In the rows, 128 means zero.
First come named turns, each shown by rows before and after it. For each pair of rows after them, which turns, in which order, take the first row to the second? The first pair is done for you.
Dos:
[126 120 212 119 156 148 133 155  74 137 157 141 164  64 169 122  68 157
  90 127 109 138 152 119 109 159 179 151  98 122]  ->  [155  87 161 151  94 124 175 188  69 131 150 155 157  94 148  96 160 129
 145 137 135 179 147 117  99 122 209 115 127 154]
[121 157 143 115 168 129 163  83  89 109 104 104 108 158 136  94 113 176
 109 138 125  96 121 117 130 181 151 140  80  97]  ->  [134 110 169 113 139 143 158 103  93 126 126 121 141 104 134 110  75 155
  96 133 112 121 142 107 123 178 181 108  69 113]
[106 183 125 127 138 154 138 125 120  95 129  79 108 150  95 105 169 173
 101 142 125 130 152 148 116 130  94 163 111  99]  ->  [108 157 166 112 134 180 123 132 121 107 143  89 135  97 101 129 110 168
  67 137 110 140 175 139 117 141 113 146  96 104]
panas:
[123 106 111  84 108 130 141 120 114 149 158 121 135 117 145 123 133 128
 105 125 126 123  88 139  96 130 152  74 113 149]  ->  [127 118  88  85 111 124 115 116 133 149 150 123 126 142 133 135 153 128
 114 119 116 112  78 136  95 117 118  82 140 141]
[145 101 146 169 118  94 122 171 136 111 148 149 155  75 144 126 107 100
 123 132 158 167 175 128 147 112 116 157 140 139]  ->  [140  81 154 146 135  96 111 158 140 126 150 148 157  64 144 150  79  96
 105 128 145 151 161 131 143 124 108 142 127 147]
[158 144 114 105 132 152 230 136  59  86  98  92 136 157 178  91 123 133
 118 145 149 132 116 136 133 173 176 118  86 120]  ->  [150 122 115  50 167 159 182 102  91 116 104  89 123 156 166 161  82 115
  86 130 109  90  82 132 131 184 133 103  84 129]
[147 134 143 142 127 134 142 138 135 146 127 118 138 152 129 134 115 119
 132 118 111 105 141 123 128 105 152 127 144 119]  ->  [149 135 145 140 125 138 144 136 135 147 124 121 137 154 130 131 112 120
 133 116 113 110 140 122 128 104 153 126 143 122]
pif:
[127 171 171 158 135 147 119 127 105  99 146 131 168  91 152 103  57 148
 107 127 124 139 177 103 145 162 162 168 109 105]  ->  [124 159 164 156 140 131 161 124  83  99 138 125 161 102 158  80  69 144
 117 143 151 133 162 120 138 176 180 160  93 116]
[140 144 122 152 121 138 139 105 119 121 112 105 129 157 113 106 173 153
 131 139 116 140 116 106 121 134 169 123 126 122]  ->  [141 126 117 152 106 127 144 115 120 127 117 115 132 155 110 109 176 140
 140 140 127 146 112 112 117 129 171 114 123 130]
[123  79 115 130  94 115 142 176 140 144 128 140 133 113 140 145 129  85
 147 120 149 159 136 129 120 109 125  98 121 157]  ->  [133 114 128 137 102 140  81 158 164 145 131 135 144 108 133 167 108 103
 127 100 117 154 156  99 129 104 104 118 134 131]
Now pairs of rows:
Each pair is two turns apart.
[114 114 107  90 141 144 120 115 161 128 147 129 126 129 131 150 106 132
 110 149 112  97  82 117 104 106 112 114 111 124]  ->  [125 111 107  95 127 153 113 112 160 131 150 127 139 116 128 154 109 131
 107 146 105 107  93 109 101 103 123 105 111 120]
Dos then pif
[123 143 113 128 156 125 120 121 127 140  78 120 125 146 138 125 143 152
 125 127 111 136 123 107 122 119 126 123 106 102]  ->  [135 113 124 128 126 136 118 136 129 147  85 130 148 112 136 135 131 134
 121 128 111 155 137  98 116 116 149 101  97 108]
Dos then Dos
[109 113 142  60 168 135 145 121  95 130  94 114 115 107 152  85 110 112
 140 133 157  87  90 161 124 150 152 130 133 147]  ->  [117 100 109  56 153 123 121 131 123 144  96 124 100 122 138 117 132  88
 153 122 149  83  78 162 122 124 114 124 159 158]
panas then pif
[118  95 149  93 109 126 115 171 128 126 129 143 125 130 139 148  92  98
 105 137 113 115 148 137  96 118 137 111 134 148]  ->  [121 120 119 107 112 113  99 173 142 119 119 145 110 163 134 155 132 102
 125 131 111 108 138 132 101 100 103 126 157 141]
panas then Dos
[109 116 142 111 133 115 150 115 126 122 161 158 116  93 129 118 117 116
  94 177 154 126 127 137 149 154 143 113 105 139]  ->  [120 116 125 102 127 114 103 116 160 133 167 165 110  98 120 155 130 102
  98 160 133 119 119 122 157 128  99 113 131 137]
pif then panas
[103 147 139 150 142 114 136 149 123 118 131 119 110 142 139 106 127 124
 145 116 175 123 126 152 126 125 123 126 160 148]  ->  [103 146 142 145 146 115 120 149 132 121 136 124 113 135 140 117 118 121
 137 112 164 117 132 149 131 123 105 132 161 148]
pif then Dos
[140 117  96 102 114 144 163  90  82 124 109 117 136 156 128  99 170 148
 126 147 127 130 113 124 115 149 188 122  99 133]  ->  [160  90  95 113  68 153 105 128 122 139 126 140 161 120 112 141 164 115
 130 128 107 157 141 105 112 116 163 104 129 138]
pif then pif
[105 155 163 153 134 104 172 184 113 100 141 140 123 123 160  89 139 125
 148 168 191 141 166 186 148 111 120 162  96 103]  ->  [128 152 165 161 107 119 107 203 145 116 158 152 147  97 144 124 128 111
 144 145 163 161 197 158 152  83  96 156 124 102]
pif then pif
[ 95 121 129 101 158  93 153 173 147 140 130 143 120 120 134 148  95  93
 131 140 172  84 116 177 138 124  93 142 145 140]  ->  [114  99 126 108 135  96 137 190 160 149 138 152 131 107 124 163 104  77
 140 135 165 103 126 165 138 108  93 125 157 146]
pif then Dos
[141 141 131 150 103 139 118 111 120  96 127 128 123 153 134 141 186 161
 130 131 127 139 114 111 139 124 106 118 138 109]  ->  [117 145 142 134 136 137 146  95 101  98 124 118 109 154 149 130 157 167
 119 139 136 117  95 131 138 156 115 128 112 110]
Dos then pif
[112 174 176 143 146 147 123 109 112 103 113 125 149 115 136 112  79 145
 114 122 136 123 145 135 141 143 159 162 105  94]  ->  [115 139 165 140 121 127 172 127  90 110 111 135 147 113 136  92  99 123
 130 138 166 141 134 154 129 141 187 135  92 124]
pif then Dos
[105 139 172 137 134 137 168 112  99 118 134 109 137 159 126 119 132 124
 110 129 153 114 125 140 128 143 116 148 142 104]  ->  [110 111 178 130 118 143 166 125 106 128 144 120 160 130 123 131 113 108
 103 130 153 130 135 141 128 143 132 131 139 116]
Dos then pif
[143 106 119 169  86 163  75 130 128 140 157 133 182  87 140 155 135 133
 116  84 121 186 139 130 136 121 183  79 128 134]  ->  [113 192  92 167 158 139  78  84 130 119 133 102 121 165 143 133 169 180
 126  84 123 121  98 144 150 130 122 149 138 104]
Dos then Dos
[135 133 147 141 119 134  81  68 125 138 157 126 168  92 118 120 120 154
 125 154  71 133 116 130 118 120 105 113 146  95]  ->  [138 136 139 149 117 132  92  58 122 134 149 120 162 104 115 106 147 163
 131 161  75 140 110 125 117 122 117 115 141  93]
Dos then pif
[146 123 118 133 130 129  97 122 148 141 141 123 144 153 123 141 128  93
 116 127 111 127 104 115 122 121 107 151 120 120]  ->  [143 114 134 123 133 139  98 116 140 139 148 123 148 137 127 139 104  95
 106 130 113 128 111 114 119 131 125 148 105 121]
pif then Dos
[148 154 113 161 106 167 126 103 132  86 108 120 145 157 136  86 134 173
 156 136 109 126 139 107 146 114 139 164 112 112]  ->  [151 128 137 152  92 181 115 114 138  99 120 130 170 119 143 100  96 163
 141 134 100 138 160 105 141 119 162 147  99 120]
Dos then Dos
[103 118 130 117 129 163 145 119 145 112 154 149 125  97  94 108  93 128
 109 125 151 118 132 104 144 123 130 110 138 118]  ->  [114 112 111 121 116 158 132 125 153 116 154 152 121 107  86 118 115 120
 118 119 147 123 130 100 142 106 116 103 154 125]
panas then Dos
[132 129 126  93 145 140  89 105 156 160 136 130 134 120 126 178  95 114
 103 105  80 114 113 117 124 124 110 103 135 132]  ->  [158 120  98 132  94 121 116 143 148 142 133 142 143 137 112 146 167  97
 149 113 107 157 125 110 119  94 131  90 159 146]
Dos then panas
[148 130  98 160 137 132 152 107  85 107 133 125 172 136 114 132 156 151
 104 125 139 150 153 106 152 127 111 137 106 111]  ->  [145 111 102 147 132 131 164 105  79 112 137 125 173 128 115 133 150 140
  99 123 138 153 147 109 146 132 129 120  96 121]
panas then Dos
[155 183 105 157 120 145  91 142 149 137 141 112  96 152 107 102 122 144
 138  95  91 128 156 100 154 113  81 132 129  95]  ->  [133 157  89 151 134 112 178 141 103 136 128 105  76 177 124  61 147 137
 158 124 139 118 120 147 145 136 117 124  98 122]
pif then pif
[193 167  95 163  83 123 170 115 140  86 120 137 148 176 152  96 221 121
 172 132 142 126 140 105 160 107 155 155 143 124]  ->  [148 177 119 131 145 101 213  94 122  88 112 123 125 180 182  83 171 130
 154 147 163  79 117 144 163 150 143 181 107 127]
Dos then pif
[173  96  84 119  80 153  96 103 150 135 125 126 126 152  86 159 186 119
 129 113  82 155 106  92 114 100 153  71 150 133]  ->  [153 147  97 114 131 163 108  57 131 122 108  92 102 178  96 129 179 168
 109 117  78 123  92  95 122 132 154 105 127 105]
pif then pif
[143 165 142 122 171 141  85 124 143 113 139 124 143 116 130 171  98 125
 113 122 115  88 141 127 154 135  77 141 141 119]  ->  [138 189 122 159 165 126 128 130 120  86 122 121 127 143 132 112 153 148
 144 136 153 101 140 136 159 136  97 161 140 116]
panas then pif
[112  85  99  67 119 110 115 128 116 117  86 143 167 131 121 169 172  81
 125  92 136 134 102 113 115 166 158  80 132 128]  ->  [107 104  79  71 129 100 103 131 125 114  82 140 155 151 121 173 196  85
 139  89 135 123  96 117 120 156 129  92 144 119]
Dos then pif
[109 114 133 106 156 145 158 104 121 132 126 119 133 112 131 129  95 100
 118 127 129 121 114 139 121 151 149 114 114 149]  ->  [124 148  94 142 143 123 138 120 142 120 115 120 118 155 118 121 161 112
 164 119 132 122 119 127 127 115 112 130 156 132]
panas then panas
[110  85 113 162 141 117 200 147 102 159 118 129 127 135 142  81 124  98
 114 120 152 154 107 132 120 132 170 131  99 159]  ->  [111  96  74 137 162 114 136 124 147 176 117 128 101 168 120 142 137  90
 112  97 113 116  76 124 126 107  91 136 131 161]
panas then panas
[137 109 133 122 140 160 127 110 107  91 150  99 153 133 127 122 121 121
  69 154 151 125 101 111 125 136 170 108 101 128]  ->  [137 120 111 133 142 148 139 112 103  83 140 100 135 162 123 108 156 127
  85 156 158 117  88 113 124 128 160 117 108 128]
Dos then Dos
[158 123 100 156 108 113  90 153 160 133 138 153 145 122 117 153 163  95
 146 106 122 145 144 111 125  82 101 126 164 135]  ->  [138 166  98 175 137 100 137 142 129 107 117 134 124 153 134  96 186 131
 162 130 155 137 138 133 134 104 113 161 152 124]
panas then Dos
[ 74 143 187 110 112  80 142 209 133 125 162 158 126  55 137 102  82 113
 116 140 169 114 138 158 141 184 142 144 108 138]  ->  [ 79 164 196 108 112  97 102 208 152 125 168 156 138  52 134 117  75 121
 109 128 145 113 154 138 147 179 127 153 121 119]
pif then pif
[136 159 100 142 147 148 116  79 125 110 110 103 103 176 107 102 180 161
 141 123 104 126 107 101 123 136 138 137 119 111]  ->  [109 154 131 110 182 143 122  70 117 118 114 103 103 154 128 107 120 164
 109 130 108  99 106 121 127 161 130 145  90 110]
pif then Dos
[122 153 159 134 149 150 107 118 123 126 126 122 147 109 136 113  88 153
 101 113 115 122 159 111 129 137 145 146 109 106]  ->  [132 177 131 148 143 144  86 126 138 118 121 126 133 132 124 119 127 158
 120 108 113 123 158 101 131 115 112 157 136 101]
panas then panas
[135 140 126 138 108 116 137 148 131 118 115 129 145 118 138 102 158 107
 166 136 153 138 138  95 120 129 137  86  97 139]  ->  [128 121 129  95 133 119 104 125 147 143 124 128 131 113 130 146 128  97
 141 123 121 106 114  98 117 138 111  77  89 143]
panas then panas
[109  96 164  78 135 147 157  99 107 129 125 130 119  96 137 119 118 132
 133 131 123 116 121 133 125 150 170  93  93 126]  ->  [124 143 111 115 122 127 115 118 138 120 112 133  92 154 117 128 202 139
 176 118 114 118 116 117 134 104 100 122 152 109]
panas then panas
[126  94  86 109 119  92 116 112 133 149 135 119 100 180 143 111 166  98
 132 119 116 104 146 179 121 157 101 115 154 166]  ->  [133 107  90 112 115 112  68 111 155 149 144 117 109 170 134 131 154 106
 125 103  91 103 161 156 125 144  84 118 168 152]
pif then pif
[ 96 102 178 133 142 118 160 106 134 166 173 140 151 119 174 159  64  83
 135 113 187 112 140 192 106 151 135 139 138 162]  ->  [116  96 149 136 129 113 125 108 164 179 181 152 142 136 154 192  91  67
 150 104 168 111 130 184 106 124  96 134 167 168]
panas then Dos
[110 140 139 107 108 144 111 143 134 152 156 127 159  80 131 142  70 141
 116 115 115 140 151 132 128 149 161 118  91 117]  ->  [ 98 142 140 100 127 139 140 129 118 147 150 119 145  95 137 118  76 155
 115 128 132 132 135 143 121 168 176 123  74 119]
pif then pif
[156 124 102 128  93 155  86 124 152 122 139 130 117 125 116 138 151 135
 137 131  99 147 139  86 143 104 139 121 156 137]  ->  [148 144 120 118 116 171  83 104 144 122 135 120 117 122 122 128 121 157
 112 132  90 135 138  79 149 127 146 130 138 119]
pif then Dos
[108  80 133  75 164 120 139  92 132 151 147 134 124 129 132 149  96 103
 101 132 103 101  91 134 130 135 128 112  98 141]  ->  [138  62 123  93 124 131 109 110 147 156 150 151 147 114 120 163 113  92
 112 119  89 130 111 115 127 114 131  92 124 138]
Dos then pif
[154  98 120 102  94 117 156 134 126 113 140 131 135 113 111 136 125  97
 129 150 125 128 125 151 123 136 140 105 130 155]  ->  [161 119 123  91 104 129 112 122 150 121 141 130 133 112 101 158 120 103
 117 133  95 120 125 130 131 126 108 117 144 141]
panas then pif
[170 142 116 146 131 157  97 115 141 156 112 138 152 160 133 136 132 139
 168 145 146 163 114 122 114 150 134 157 152  97]  ->  [155 149 122 135 152 156 115  99 125 155 108 128 144 166 142 123 121 149
 159 150 151 146 108 133 115 164 143 163 132  97]
Dos then pif
[165 111 113 138  65 156 139 119 109 146 105 135 163 143 123  83 156 144
 122 126 103 164 113 134  99 106 165  94 109 141]  ->  [142 142 119 127 109 153 159  91  91 132  96 114 143 167 136  64 142 172
 111 133 111 137  98 147 103 132 162 122  89 127]
Dos then panas
[135  85 123 127 106 112 150 142 125 114 121 136 127  93 129 125 116 113
 141 138 134 141 110 143 122 129 145  98 135 153]  ->  [136  94 102 123 111 108 124 137 144 117 120 136 116 110 119 152 139 111
 152 126 123 127  98 131 126 115 112 107 153 149]
panas then panas
[135 128 143 104 149 118 158 130 129 132 100 121 126 165 129  77 159 121
 145 148 170 122 110 153 149 128 156 172 141 138]  ->  [126 141 157  86 181 131 122 110 148 146 109 113 128 157 129 111 115 127
 118 132 144  96 110 145 157 135 127 185 135 122]
Dos then panas
[129  91 127 139  74 125 136 144 138 147 134 124 132 119 141 141 148 107
 146 139 127 158 133 151 132 109 161 112 125 151]  ->  [125 111  98 134  97 110 141 121 137 144 121 114 103 157 135 143 172 112
 162 138 126 132 100 160 133 110 136 128 129 146]
panas then Dos
[123 150 145 128 109 127  84 125 141 112 146 148 137 110 118 144  84 130
 119 105  78 147 166  87 147 119  96 146 150  82]  ->  [111 185 143 147 129 124 127 114 111  89 130 126 118 135 129  99 106 165
 127 120 103 140 160  95 153 136 119 175 139  71]
panas then pif
[113 103 117  80 164  90 137 103 101 149 127 129  93 158 133 120 116 112
 111 134 128  94  59 176 135 134 107 121  98 173]  ->  [125  74 135  81 139 108 111 125 118 161 144 144 124 112 132 146  86  88
 105 124 115 117  85 170 133 127 114  96 100 180]
Dos then pif
[138  97  91  98 127 116 105 104 148 154 121 123 107 154 112 165 136 101
 132 121 105 109  86 126 135 109  91 104 138 145]  ->  [134 102 109  93 136 130  88  96 152 158 124 121 120 135 113 173 107 107
 114 118  92 104 100 119 138 115  95 107 126 139]
pif then Dos
[138 135 136 131 152 101  74 154 163  94 168 122 142 107 123 120 102 157
 121  92 128 124 128 103 133  96 132 122 124 137]  ->  [138 136 142 135 142 101  92 157 149  88 164 122 148  98 126 106 102 163
 125  95 142 135 136 105 132 103 152 121 117 137]
panas then panas
[128 100  91 129 126 101 156 133 136 130 114 127  97 160 123 134 160 102
 147 132 148 110  95 146 115 114 113 116 134 153]  ->  [141 121  97 130 119 129  82 134 167 134 129 127 115 137 112 166 140 115
 134 111 110 115 122 114 123  97  87 122 155 130]
pif then pif
[122 106 152 128 144 150 138 105 132 154 114 148 130 107  99 132  74 138
  96 126  86 124 124 109 136 149 162 103 118  85]  ->  [117 137 122 130 171 135 141  89 135 146  99 139 100 156  87 128 117 153
 117 125  85  99 100 119 143 142 122 126 131  79]
panas then pif
[138  90 117 127 140 133 150 118 137 153 111 142 108 148 132 133  95 114
 134 136 129 109 103 142 124 134 132 106 136 141]  ->  [138 117 116 132 161 134 130 118 145 150 114 137 104 153 134 141  94 121
 132 127 123  98 100 140 133 135 108 121 140 128]
panas then Dos
[127  88 153 104 114 138 152 126 120 135 128 129 121 107 125 122 103 132
 109 138 128 134 137 136 110 146 172  95  91 126]  ->  [151  89 119 127  85 130 135 146 137 136 129 141 118 121 105 132 146 113
 141 132 131 154 144 126 114 113 153  91 123 131]
Dos then pif
[140 133 120 134 107 159  81 110 144 131 126 112 126 133  98 150 141 135
 132 117  92 121 124 101 131 111 111 126 132 113]  ->  [129 126 142 119 118 167  93  94 124 137 130 108 136 115 109 143 108 141
 107 123  92 121 125 101 127 134 137 122 106 111]
pif then Dos
[110 169 149 142 184 133 115 110 146 115 100 106 125 124 136 133  96 153
 117 136 138 123 148 124 135 149 113 167 112  83]  ->  [132 120 147 128 147 148  78 123 168 136 118 127 147  92 126 182  88 111
 111 125 109 143 152 103 128 127 105 125 126 104]
Dos then panas
[100 145 151 101 167 134 148 102 122 128 128 113 113 136 150 134  96 128
  97 140 123 108 103 148 133 155 129 149 115 126]  ->  [132  94 123 119 102 125 174 136 115 125 129 129 131 135 136 119 156 101
 135 147 140 155 110 145 122 127 161 107 131 151]
Dos then Dos
[139 105 131  87 114  95 165 110 125 128 145 138 120 139  98 125 124 112
 119 164 135 151 116 132 134 124 107 112 124 154]  ->  [141 113 127  97 109  95 163 117 130 119 142 134 117 150  95 120 146 115
 129 160 136 153 115 130 135 114 101 121 136 151]
panas then panas
[130 110 158 127 117 144 133 147 113 140 152 144 167  99 143 146  72 112
 113 127 132 153 160 140 142 141 154 135 100 126]  ->  [146 147 110 146 114 129  85 157 150 134 142 149 137 147 125 167 135 113
 149 115 116 141 145 121 150 101  84 155 153 115]
panas then panas
[137 143 165 140 114 165 143 158 157  88 174 128 120 101 123 125 116 129
 100 111 130 106 126  95 127 117 152 115 135 115]  ->  [138 124 162 131 105 161 163 154 151  93 173 127 118 101 119 122 118 122
 103 107 132 110 116 101 122 119 166  97 128 127]
Dos then panas
[130  97 125 122 124 151  86 135 153 149 146 144 146 109 109 157 118 113
 116 114 117 133 138 109 128  97 127 100 126 130]  ->  [117 137  91 131 153 134  94 121 151 136 132 127 114 164 110 136 163 132
 138 118 125 105 112 116 136  97  97 125 136 119]
Dos then Dos
[119 156 182 161 146 107 103 159 166 123 141 112 118  81 124 146  29 116
 172 138 104 102 151 115 182 134 109 157 150 134]  ->  [109 180 174 163 168  99 111 136 158 114 127 100 100 110 119 129  48 133
 177 141 108  85 131 120 188 145 104 174 148 124]
pif then panas
[110 116 137  57 163 140 145  81 119 166 127 114 124 133 121 137  92 119
 103 120 114  70  85 135 122 160 149 122  98 139]  ->  [139  82 134  68 111 155 124 112 136 175 139 133 159 103 106 156 100  94
 111 114 103 109 109 117 115 135 168  91 117 152]
Dos then pif
[133 105 115 125 125 105 126 157 133 135 165 137 122 111 110 142 103  98
 132 129 127 111 126 131 108  87  83 127 163 138]  ->  [120 153 123 117 162 115 118 119 121 120 150 116 106 130 115 128  89 139
 113 128 115  85 120 127 113 107  84 156 148 111]
pif then pif
[100 164 130 140 137 106 135  74 133 113 102  96 123 168 146 108 144 172
 125 151 155 124 104 131 100 133 163 138 129 121]  ->  [101 133 163 119 128 128 131  76 130 128 114 103 152 122 156 127  92 157
  98 151 143 134 116 127  94 148 185 112 106 128]
panas then Dos
[113 138 185  84 161 139 103 109 129 141 132 117 146  85 136 156  63 118
  87 120 107  95 130 147 129 154 114 142 100 118]  ->  [144 130 163 111 121 140  60 146 163 141 144 139 160  81 112 180  98 100
 107 102  92 123 146 122 131 112  87 128 146 127]
panas then Dos
[110 145 154  86 207 101 131 115 144 150 133 119 108 121 146 153  57 130
 109 137 120  90 105 167 135 167  77 164 122 139]  ->  [161  71 102 131 103  82 185 172 129 147 132 148 127 130 120 134 156  81
 176 150 147 159 110 164 116 120 135  96 153 184]
Dos then Dos
[156 142 159  99 122 155  93 124 154 114 128 107 136  88 130 136 102 133
  95 124 111 122 171 103 135 118 150 152 132 141]  ->  [163 113 156 103 102 157 128 124 133 109 126 110 143  87 132 113 122 129
 107 141 127 140 165 106 121 124 193 131 116 157]
pif then Dos
[128 112 106 150 103 109 157 166 115 121 131 139 135 128 133 102 149 101
 146 140 153 147 137 148 128 110 144 107 136 147]  ->  [121 109  97 130 127  97 171 145 110 125 128 130 120 149 136 105 153 100
 139 146 157 122 112 165 124 121 141 105 126 147]
panas then Dos
[ 94 192 142 149 184 122 130 107 133 109 147 103 118 107 119 135  88 154
 131 130 125 131 131 137 131 134  95 162 129 127]  ->  [ 88 176 127 154 172 102 179 120 114 100 139 107 111 122 125 112 109 139
 152 145 154 139 119 153 125 137 113 154 123 143]
panas then pif
[136 131 101 107 108 156  90 135 141 133 156 131 142 111  92 151 104 108
 104 105 108 141 128 106 149 105 139 132 154 123]  ->  [132 158  69 120 122 142 102 119 143 123 143 122 115 153  94 133 144 122
 124 110 115 122 111 110 152  96 118 152 163 118]
Dos then Dos
[141  89 106 116 127 106 162 127 117 140 135 132 123 134 124 127 166 103
 143 131 146 130 107 145 108 126 135  99 121 156]  ->  [130 118 107 103 159 106 152 105 119 140 130 120 104 151 131 126 155 118
 132 133 142 101  97 150 115 137 112 122 116 147]
panas then Dos
[ 83 153 139 138 152  97 141 150 124  96 118 150  98 153 134  97 114 120
 146 138 154  95 120 144 153 113  77 180 117 125]  ->  [ 81 122 178 128 136 109 150 166 111 103 130 157 131 102 140  98  65 108
 120 138 152 116 150 143 150 127 121 162  93 135]
panas then Dos
[116 168 130 138 127 119  98 124  83 121 138 136 101 107 116 106 145 117
 119 149 170  88 132 122 123 169 149 148 145 159]  ->  [113 161 126 118 137 119  88 112  92 133 142 134  92 111 112 128 134 111
 108 143 158  78 126 120 125 171 137 139 144 159]
panas then panas
[109 149 143 107 150 117  87 116 122 139 127 101  96 130 122 172 126 120
  94  95  93 116 104 101 134 129  79 157 136 103]  ->  [136 127 132 138  93 120  82 155 138 134 136 121 116 119 108 169 158 104
 121  93 101 158 133  85 133 101  93 142 162 115]
Dos then panas
[100 123 161 100 153 117 154 123 117 139 132 120 135 110 154 119  90 121
 104 138 133 125 127 145 127 153 137 137  91 125]  ->  [102 131 127  93 169 103 138 113 143 147 130 122 108 145 145 140 117 116
 119 133 126 100  96 151 129 138  98 141 113 136]
panas then pif
[130  85 144 116 115 141 159 138  98 122 131 139 152 122 124 127 118 116
 139 166 129 118  89 120 146 114 133 136  90 137]  ->  [139 101 118 124 115 129 131 134 118 121 124 143 137 146 112 140 151 113
 159 159 119 108  80 113 152  95  93 151 116 132]
panas then panas
